One vector is turned by the same rotation once a tick. Each row is the vector after some number of ticks, and that number follows the row.
The counts run from 0 to 694.
-8; 15; 23; -20; -8; -5; 9; 76; 50; -18; 2; 21; -18; -23; -42; -35; -17; 13; -2; -12; 7; 9; -1; 12; -38; 14; 45; 13; -4; 26; 4; -2; 20; -40; -72; -2; 5; -38; 5; -20; 32; -19; 45; 11; 43; 15; 31; 2; 28 => 505
-9; 15; 25; -4; 42; 8; 29; 55; 43; 7; -7; -14; -3; -17; -18; -50; 6; 11; 2; -4; 4; 5; -16; -5; -48; 5; 30; 31; 42; 43; 9; -8; 3; -6; -85; -1; -1; -26; -10; -26; 30; -34; 31; -42; 28; -16; 21; -4; -1 => 183
17; 24; 16; -2; 8; -2; 60; 63; 54; 22; -3; -2; -11; -6; -13; -24; 33; -15; 27; -38; 3; -24; -17; -26; -33; -6; -6; 19; -4; 51; 38; 1; 8; -9; -56; 4; 9; -33; 7; -21; 24; -51; 6; -8; 62; -12; -9; -6; 0 => 516
-21; 29; 15; -29; -7; -9; 31; 87; 35; -4; -15; 23; -13; -23; -32; -53; 1; -3; 10; -6; -9; 23; 18; 10; -29; 11; 20; 35; 18; 40; 13; 6; 13; -22; -75; 2; -2; -41; 1; 4; 51; -32; 18; -12; 18; 4; 31; -3; 11 => 191
2; -20; 16; -28; -17; -7; 12; 65; 68; -18; 9; 17; -28; -16; -20; -25; -4; 9; -30; -23; 11; -21; -23; -22; -24; -3; 34; 13; -5; 34; 2; -26; 9; -30; -51; 23; 35; -63; 9; -7; 59; -21; 13; -23; 40; -23; 16; -1; 25 => 69
5; 0; 36; -9; 10; 14; 40; 53; 51; 10; 15; -24; -2; -19; -41; -30; -2; -13; 21; 0; 25; -1; -2; -9; -47; 9; 17; 14; 17; 55; 46; -10; 14; -14; -77; 8; 14; -46; 18; -23; 25; -24; 9; -2; 51; -2; 28; -16; 16 => 666
5; 24; 0; -8; 19; -31; 63; 52; 58; 23; -15; 1; -6; -18; -11; -27; 17; -21; 21; -41; 7; -10; -25; -32; -27; -9; -17; 33; 10; 44; 39; -7; 7; 3; -54; -4; 22; -38; 12; -5; 36; -48; 2; -11; 39; -12; 5; -3; 18 => 54
16; 18; 28; -8; 7; -4; 54; 61; 59; 26; -1; -13; -8; 4; -13; -34; 23; -17; 32; -17; 22; -16; -15; -27; -34; -10; 9; 4; 15; 50; 50; -5; 7; -4; -62; 7; 1; -49; 16; -17; 20; -41; 6; -18; 53; -11; 3; -10; 4 => 360
-6; 13; -5; -25; 12; -44; 26; 53; 35; -26; -31; 25; -9; -31; -14; -30; -11; -8; -11; -31; 2; 1; -28; 11; -32; 4; 38; 32; 0; 11; -21; -35; 10; -28; -69; 2; 30; -46; -1; -15; 48; -15; 29; -22; 37; -11; 34; 11; 34 => 621
9; 34; 5; -10; 24; -38; 46; 38; 36; -2; -39; 5; 13; -30; 0; -37; -2; -25; 19; -23; 10; -4; -25; -12; -34; 0; 6; 49; 28; 41; 18; -30; 4; -12; -69; -3; 22; -43; 3; -31; 31; -31; 19; -20; 33; 7; 23; 6; 22 => 369
18; 12; 26; -37; -21; -34; 34; 82; 49; -1; -19; 13; -13; -6; -20; -36; 2; -24; 24; -12; 22; 4; 9; -7; -13; 3; 21; -1; -6; 28; 28; -10; 10; -19; -55; 4; 5; -78; 21; -5; 40; -15; 5; -2; 47; 19; 27; -6; 24 => 290
-11; -8; 16; -24; 8; -2; 40; 87; 63; 14; 27; 7; -31; -24; -43; -23; 0; 0; 1; -22; 1; 4; 14; -2; -26; -4; 14; -6; -14; 23; 9; 17; 11; -16; -74; -7; 7; -30; 20; 18; 49; -28; 10; -8; 42; -17; 17; 2; 24 => 169
6; 14; 18; -38; -16; -8; 41; 47; 39; -8; -11; 5; -21; -24; -23; -16; -5; -15; -2; -33; -6; -19; 2; -18; -25; -10; 15; 20; 5; 53; 9; -9; 30; -43; -85; 25; 41; -40; 8; -5; 43; -3; -8; -20; 34; -50; 21; 6; 29 => 72
9; 1; 18; -40; -11; -27; 28; 68; 66; -10; -10; 18; -23; -10; -27; -22; -2; -14; 3; -18; 12; -3; 8; -1; -21; -1; 35; -6; 0; 17; 9; -5; 24; -38; -71; 10; 32; -52; 18; 16; 34; -2; 6; -17; 33; -29; 39; 0; 36 => 229
-17; 31; -4; -13; 15; -51; 41; 62; 30; -8; -27; 22; -16; -25; -14; -25; -6; -5; 0; -45; -13; 3; -40; 7; -34; -9; 14; 40; -8; 8; -9; -37; 9; -11; -65; 3; 16; -33; -1; -29; 40; -33; 37; -13; 52; -6; 11; 17; 17 => 215
1; 32; -4; -22; 24; -37; 46; 47; 31; 3; -44; 8; 5; -29; -1; -38; -10; -22; 1; -35; -12; 2; -13; -5; -25; -6; 8; 45; 19; 31; -4; -18; 9; -11; -78; 3; 25; -38; 2; -14; 46; -22; 7; -33; 26; -18; 18; 12; 25 => 464
29; 11; 8; -21; -10; 2; 11; 73; 60; -20; -15; 44; -15; -27; -11; -38; 20; 15; -9; -30; -2; -22; 8; -9; -28; 17; 37; 32; -15; 46; -5; -5; -1; -35; -57; 1; 10; -45; -11; -15; 36; -35; 18; -16; 45; 7; 9; -1; -3 => 500
-2; 5; 5; -5; 39; -17; 45; 37; 51; 10; -10; -10; -18; -23; -19; -13; 1; -1; -12; -33; -5; -19; -40; -8; -52; -16; 19; 24; 12; 29; -2; -22; 15; -12; -86; 4; 36; -18; 5; -22; 29; -25; 20; -40; 47; -56; 11; 7; 16 => 551
-13; 22; 21; -2; 0; -20; 53; 63; 38; 15; 1; -19; -25; -7; -22; -6; -4; -6; 13; -44; -6; -13; -41; -13; -38; -27; 8; 2; -4; 25; 30; -16; 16; -10; -63; 11; 8; -31; 21; -42; 27; -37; 28; -2; 68; -27; -9; 12; 13 => 607
-12; -4; -8; 0; 34; -15; 45; 54; 50; 10; 8; -2; -25; -38; -23; -8; 1; 4; -21; -45; -9; -17; -44; -7; -43; -13; 10; 24; -5; 23; -8; -22; 4; -4; -69; -4; 24; -19; 3; -19; 44; -37; 20; -29; 58; -39; 3; 10; 17 => 396
13; 2; 15; -14; 37; -21; 60; 45; 39; 17; 0; -21; 6; -45; -21; -17; -18; -34; 10; -26; 17; -11; 4; -18; -25; -1; 5; 13; 4; 37; 17; -7; 7; -4; -80; -7; 24; -46; 25; -18; 41; -12; -9; -7; 58; 2; 20; 3; 42 => 235
-10; 29; 23; -25; -13; -10; 33; 94; 43; 7; -17; 20; -18; -15; -19; -60; -4; 8; 10; -17; -13; 17; 12; -11; -12; -7; 8; 31; 5; 46; 17; 13; 1; -13; -57; 3; -16; -46; 1; -5; 50; -41; 25; -13; 18; 13; 10; 4; 5 => 36
2; -1; 16; -24; 31; -13; 27; 79; 65; 18; -10; 18; -22; -15; -5; -55; 5; 17; -12; -16; -8; 6; 3; -6; -25; -8; 30; 17; 17; 29; -14; 8; -9; -8; -73; -14; 0; -36; -7; -1; 51; -34; 25; -48; 15; -10; 18; 5; 4 => 247
2; 15; 14; -16; 5; -29; 37; 66; 30; 2; -15; -2; -3; -27; 1; -39; -17; -13; -7; -36; 1; -9; -35; -23; -18; -11; -1; 44; 4; 42; 14; -33; -12; 6; -51; 11; 4; -65; 6; -47; 64; -30; 10; -21; 42; 11; -3; 10; 13 => 218
3; 16; 11; -10; 14; 5; 18; 61; 46; -6; -13; 18; -21; -8; -11; -38; 22; 23; -9; -27; -15; -8; -19; 6; -53; -2; 40; 30; 13; 40; -11; -11; 8; -28; -80; 9; 5; -19; -20; -26; 27; -39; 35; -41; 41; -39; 3; 3; -13 => 340
-24; 10; 6; -6; 8; -2; 42; 69; 63; 10; 18; 1; -28; -14; -52; -20; 22; -3; 18; -14; 9; 2; -22; 6; -54; 6; 21; 4; 3; 18; 31; -6; 25; -22; -73; -1; 7; -17; 11; 7; 24; -41; 35; 0; 49; -20; 25; -14; 16 => 669
-4; 15; 5; -24; 32; -25; 50; 77; 29; 3; -25; 20; -3; -35; -7; -45; 3; -17; -6; -21; -4; 15; 9; 0; -19; 1; 15; 32; 18; 31; -13; -3; -3; -9; -85; -3; 10; -42; -4; 10; 54; -21; -4; -45; 18; -14; 24; -3; 15 => 558
12; 28; 0; -21; 13; -39; 40; 39; 31; -18; -49; 20; -5; -33; 1; -30; -11; -11; -2; -41; -4; -10; -21; -6; -30; -2; 24; 45; 11; 31; -11; -36; 11; -27; -74; 3; 33; -45; -1; -28; 42; -19; 13; -24; 40; -9; 15; 13; 32 => 620
-14; -6; -2; -8; 27; -31; 48; 62; 84; 21; 4; 7; -12; -16; -21; -31; 9; -8; -3; -30; 14; -1; -31; -23; -30; -13; 2; 14; 15; 20; 19; -13; 2; 8; -55; -11; 21; -39; 14; 17; 51; -46; 16; -27; 21; -21; 16; -5; 31 => 303
17; -7; -1; -14; 28; -13; 49; 69; 64; 6; 17; 19; -15; -44; -31; -13; 13; -17; 4; -39; 12; -11; 10; 0; -34; 11; 16; 7; -31; 16; 3; 5; 3; -20; -68; -17; 22; -37; 13; 12; 32; -24; 4; 1; 69; 7; 19; -7; 30 => 328
-7; 4; 1; -2; 36; -11; 25; 59; 45; -13; 1; 6; -6; -27; -32; -32; 15; 6; 2; -8; 14; 7; -34; 22; -60; 19; 38; 27; 12; 14; -5; -27; 7; -16; -86; -5; 10; -21; -7; -15; 20; -37; 42; -23; 53; -3; 29; -5; 7 => 26
23; 15; 21; -30; -28; -16; 22; 84; 44; -19; -14; 29; -13; -8; -19; -37; 9; -11; 17; -17; 13; 0; 7; 3; -24; 12; 33; 20; -19; 27; 17; -14; 10; -34; -51; 9; 1; -67; 5; -15; 39; -24; 18; 2; 58; 27; 20; -6; 14 => 39
24; 15; 0; -1; 9; 1; 54; 65; 57; 10; 4; 18; -15; -27; -30; -14; 32; -10; 20; -43; 1; -25; -2; -5; -41; 14; 6; 19; -29; 37; 17; 1; 7; -23; -64; -8; 18; -23; 4; -5; 18; -48; 4; 4; 72; -7; 1; -6; 7 => 422
